Rows swapped in pairs by one turn or mirror: which row each one swaps with:
The rows were stretched afterwards, more along some directions than others.
z_584: [-10   0   9   3  12   3   7  30  -5  28   2 -12 -11  17 -17   1  -4  -1]
z_807: [ -3  -5  -9   5 -12   3 -10   5  -2  -3   8   6   0 -11   0 -11   2 -11]
z_61: [  6   1  17   6  11  23  25   7  -5  42   4 -28 -14  11  -7  11  -2  -6]
z_712: [-13  -8 -21  28 -12   8 -20  31   5 -22 -35  23  -6  -6 -12  -6 -17  -7]
z_358: [  3  12   3  -5   1   1 -24  17   6  13 -21  14 -15  13   2 -12   6 -11]
z_816: [ 24 -10 -15  11   4  11  27   3   4  52 -13  26  -2  33   8  -4  -7   1]
z_125: [ 11  -1  24  -5  17  16  25   9  -6  49  13 -16  -4  23  -4  10   1 -11]
z_696: [ -4   5 -13 -16  10 -24 -38  14   2  -3  -7  32   3  -4   3 -13   7 -13]
z_930: [ -4  -7   0  -2  -2  -1  -5  24  -1 -18   0  14  21  14  -1 -12  -3   1]
z_313: [  5   1 -15  -8  14  -9   4 -39   5  12   3 -17  -6   6   1  -6  -5  11]
z_3: [  9   8 -13 -11   4 -14 -26  15   8  -4 -14  34  -2   4   5 -14   9  -8]
z_883: [ 10  -3   5   6 -15   4  19  -5  -3 -32   8 -24  11  -4  -8  11  -9   7]
z_126: [-11  10  25 -11  11   2   1  23  -2  -3  -1 -11  -9 -14   0 -12   7  -9]
z_878: [  5  -2 -12  -2   4   6 -13  34   0  12 -29  29  -7  23  -8 -10   1 -22]
z_692: [ -2   1   3 -27  11 -36 -25  17  -9   7   0   8  -1  -2   5 -21  25 -10]
z_275: [ -5  -1 -16  18   0  -3  -3 -33  27 -21 -12 -21 -13  -8   0   0 -19  16]
z_222: [ -3  -8  -7  20  10  16  27  -2  -1  42   2 -15 -12  10  -7   5  -9   7]
z_606: [  1   0  33 -31  22   1   8  17  -4  25  -1 -28 -14  24  -6  -9   4  -8]
z_702: [ 23   0  17   3 -11  25  23  43   1  -1 -19  -6   8  26 -12  12  -1 -10]
z_654: [  8  -6 -17  -1   7  -7  19 -37  -5   8  20  -6   3   8   2   8 -11  14]
z_518: [  7  -3 -26   6  -1 -16  -8   9  -2 -14  -9  34  15 -20  -4   0   6 -11]
z_500: [ 12   6  24 -13 -10  21  -1  13   1  -4  -4  -1  -1  26   4  -7  -2 -12]
z_107: [ 13   9  -5 -18   6 -21 -25  16   1 -15 -20  20   1  -9   0 -16  20 -13]
z_812: [ 18  12   0   2  -5  10 -18  16   9  -2 -24  17  -2  12   3 -13   2 -12]
z_723: [ -8  -1  -5 -22   4 -28 -29  -7  -3 -10   8  13  -4  -9   8  -6   5   5]
z_768: [ -9  -5 -35  32 -12  -8 -17 -14   9 -19 -15  26   2 -25   3   4 -19  11]
z_379: [ -4  -8 -29  28 -14   6 -16  17   4 -25 -19  39   7 -14   0   3 -14  -9]
z_755: [-10  -5 -25  23  -4   2 -16   0   4 -13 -15  21  -3 -23   3  -3 -19   4]
z_725: [ 13   6   2 -15   9   6  11 -13  -2  16   7 -27 -11  24  -6   2  -7   2]
z_458: [ 12  -3  -8 -14  13 -19   5  -6  -1  12   8 -12   0   3  -4   6   3   8]
z_667: [-14 -11  14 -14   4   4   7   1  -7 -13  15   7  10  -2   1  -3  -3 -10]
z_947: [ 22  -8  17 -11 -13  18   8  38 -10 -13   4  -4  18  14   4   9   8 -12]
z_258: [ -4   5  13  -8  24   4  19  13   2  50   5 -12 -16  20  -6 -15  10  -4]
z_542: [  7 -10  -5  14 -11   9  15 -14   2 -13   4  10  16 -10   9  11 -20   8]
z_624: [ -9   2  16 -20  13   6 -17 -14   7  22  -6 -44 -14  -2   0 -11   5   3]
z_876: [-13  17  31 -20  28  -5   0   5   7  22   5 -34 -34  -2  -1 -12  13  -3]
z_775: [-11  -6 -23  32  -8   5 -16  28   9  -9 -17  38   2 -12  -4   1 -16  -2]
z_575: [  4   3   0  19 -13  24  22 -13  -1  10  -6 -33  -7   8  -4  10  -9  22]
z_909: [ -9  -8  -3   9   0   6  18   3  -2   5   8 -19   2  14  -9   4 -14  13]
z_858: [  3 -13 -22  35 -30   6  -1  27  -2 -17 -21  16   6  14  -6   5 -15   2]
z_548: [ 10  -3 -24  34 -17  11   2  29   0  -2 -18  40   9   9  -3  16 -17  -2]
z_318: [  0  -3  -3  35 -21  10   2  23   5  -3 -10  26  10  12  -6  12 -16   7]
z_623: [ 11   8 -10 -10   8 -10 -23  17   6  -2 -19  40   4   8   6 -15  12 -17]
z_397: [-14  -2   4 -30  11 -17 -20  12   0 -24  -1  -9   2 -11  -8 -15   6  -7]
z_324: [ 13 -11 -16   3  -1   7  14 -16   9  11   1 -19  -6   3   1   4  -5   3]
z_585: [ 19   2  28 -31  12   2  15  11  -5  27  13 -35   0  20   0   4  17  -7]
z_515: [ 37  -4  17  -8 -18  23  28   2   2 -13  -1   8  25  30   5  13   3 -13]
z_810: [  6  -2   9   4  23   8  30  -1  -4  46  12 -20  -2   4  -6  15 -10   2]
z_431: [ 12   2  -1 -20  16  -6   2 -20   2  28   7 -22 -10   9   1 -10  14  -1]
z_851: [ 18  -2  -7   5 -20  18  -9  -2  21 -36 -31 -10   1  13   2  -5 -17  -3]

Swapped with z_61: z_313
Swapped with z_624: z_575
Swapped with z_851: z_126
Swapped with z_585: z_909
Swapped with z_768: z_358
Swapped with z_515: z_667

